In the data rows, the value 50 means zero.
Here are some points:
[64 45 40 46 65 48 51 44 28 36 54 40 39 51 74 88 69 48 47 65]
[44 32 43 62 46 48 34 59 73 74 41 89 64 43 34 36 48 57 52 44]
[48 65 55 50 55 44 48 45 42 36 64 40 42 46 56 58 45 29 50 54]
[47 56 37 44 31 60 57 45 61 57 54 37 55 52 51 28 38 51 44 30]
[54 57 59 50 56 34 44 53 34 52 57 42 54 35 56 53 53 48 59 54]
[53 52 59 51 51 34 43 54 43 57 59 47 55 34 47 45 50 44 55 50]
[66 57 56 42 58 41 56 53 17 35 55 37 47 44 72 69 65 47 54 80]
[66 59 56 42 61 40 56 52 16 32 51 40 43 44 73 69 69 51 57 83]
[64 46 41 46 64 49 49 46 30 37 56 38 40 51 71 88 68 50 48 64]
[62 51 49 47 60 49 54 43 36 48 69 32 47 46 57 73 55 47 51 57]
[43 63 56 49 45 47 45 44 59 45 56 57 50 47 44 43 35 30 51 40]
[53 64 54 55 62 31 39 54 22 44 42 50 42 30 79 68 64 59 66 65]
[50 30 52 56 43 58 44 55 86 71 27 66 59 48 33 24 37 63 36 48]
[51 60 57 53 60 31 63 57 35 37 65 37 37 52 57 66 52 37 50 56]
[41 50 52 41 50 53 64 45 38 44 70 35 50 50 71 53 47 38 47 51]
[36 47 54 42 56 55 61 42 30 39 69 39 48 50 73 61 53 39 48 56]
[58 49 57 60 52 36 57 54 55 45 52 45 49 60 39 35 44 42 50 37]
[46 55 41 42 32 57 59 45 55 54 61 33 54 52 57 32 38 45 45 35]
[44 32 43 62 44 48 34 56 73 74 45 88 65 42 33 34 45 55 53 42]
Here are 12 more points, each followed by its number:
[51 29 52 55 44 58 43 54 84 70 28 65 61 47 32 24 39 63 35 47] 0
[52 36 58 55 42 53 44 54 80 69 36 57 55 45 33 23 34 58 38 40] 1
[39 54 49 42 43 61 47 43 68 51 29 69 54 47 35 45 39 43 53 44] 2
[34 44 59 46 61 58 60 40 22 35 65 51 43 53 79 74 68 47 54 60] 3
[57 51 57 57 51 36 60 55 55 45 54 42 47 59 41 38 44 42 51 39] 4
[58 46 62 48 50 48 46 46 39 36 50 39 32 47 64 75 51 45 47 54] 5
[59 38 30 72 59 70 46 51 57 63 46 75 70 60 14 58 53 73 52 55] 6
[57 45 52 62 48 41 51 51 62 47 42 53 52 65 33 31 43 51 48 31] 7
[53 39 44 64 53 46 43 48 65 51 30 64 54 68 28 34 43 57 48 32] 8
[53 65 50 57 62 33 37 57 20 43 37 52 40 30 83 71 68 63 70 65] 9
[47 55 40 41 33 55 59 47 54 52 62 33 53 49 57 32 39 45 45 37] 10
[51 31 52 55 43 59 45 55 83 70 27 66 61 49 31 26 40 64 36 48] 11
Which three of these numbered points are nearest to each point below, looking only along the 2 directions in which the first points spread most? Their numbers follow each, nearest first.
[40 32 40 62 44 50 34 60 72 72 40 92 64 45 36 39 49 57 52 46] > 11 0 6
[45 55 41 42 34 57 60 47 53 51 63 31 54 51 59 34 36 43 44 36] > 10 4 7
[44 54 29 47 34 72 52 46 68 50 39 53 55 60 44 33 51 63 40 32] > 7 2 8
[47 49 63 35 37 50 35 57 63 69 52 65 61 52 33 41 53 65 56 46] > 8 2 7
[58 39 27 71 59 71 45 55 56 60 45 76 70 61 16 61 54 72 53 57] > 6 8 2
[47 49 63 38 38 50 35 59 63 70 53 63 60 49 34 41 51 64 56 44] > 8 2 7
[57 38 26 69 60 73 47 54 56 57 41 78 70 63 18 64 56 72 51 63] > 6 8 2
[46 48 58 32 42 52 35 63 62 69 43 77 62 62 33 44 62 71 57 56] > 6 8 2
[39 53 48 41 43 61 45 42 67 54 31 68 52 47 35 44 40 45 54 43] > 2 7 8
[55 58 52 53 70 48 57 42 18 31 40 21 27 47 74 79 66 43 62 68] > 3 5 9
[45 48 59 35 42 51 33 63 64 73 42 75 62 60 32 41 61 70 57 52] > 6 8 2
[53 46 62 48 41 47 49 53 65 57 49 44 49 43 40 34 35 43 44 42] > 7 2 4
[50 43 55 56 44 40 41 55 58 67 56 62 62 38 39 37 45 47 54 41] > 2 8 7
[47 48 55 31 44 55 36 64 59 65 41 75 61 61 37 44 65 70 53 61] > 6 8 2
[56 44 51 63 51 40 49 52 63 49 40 55 53 64 32 31 43 51 49 30] > 2 7 8
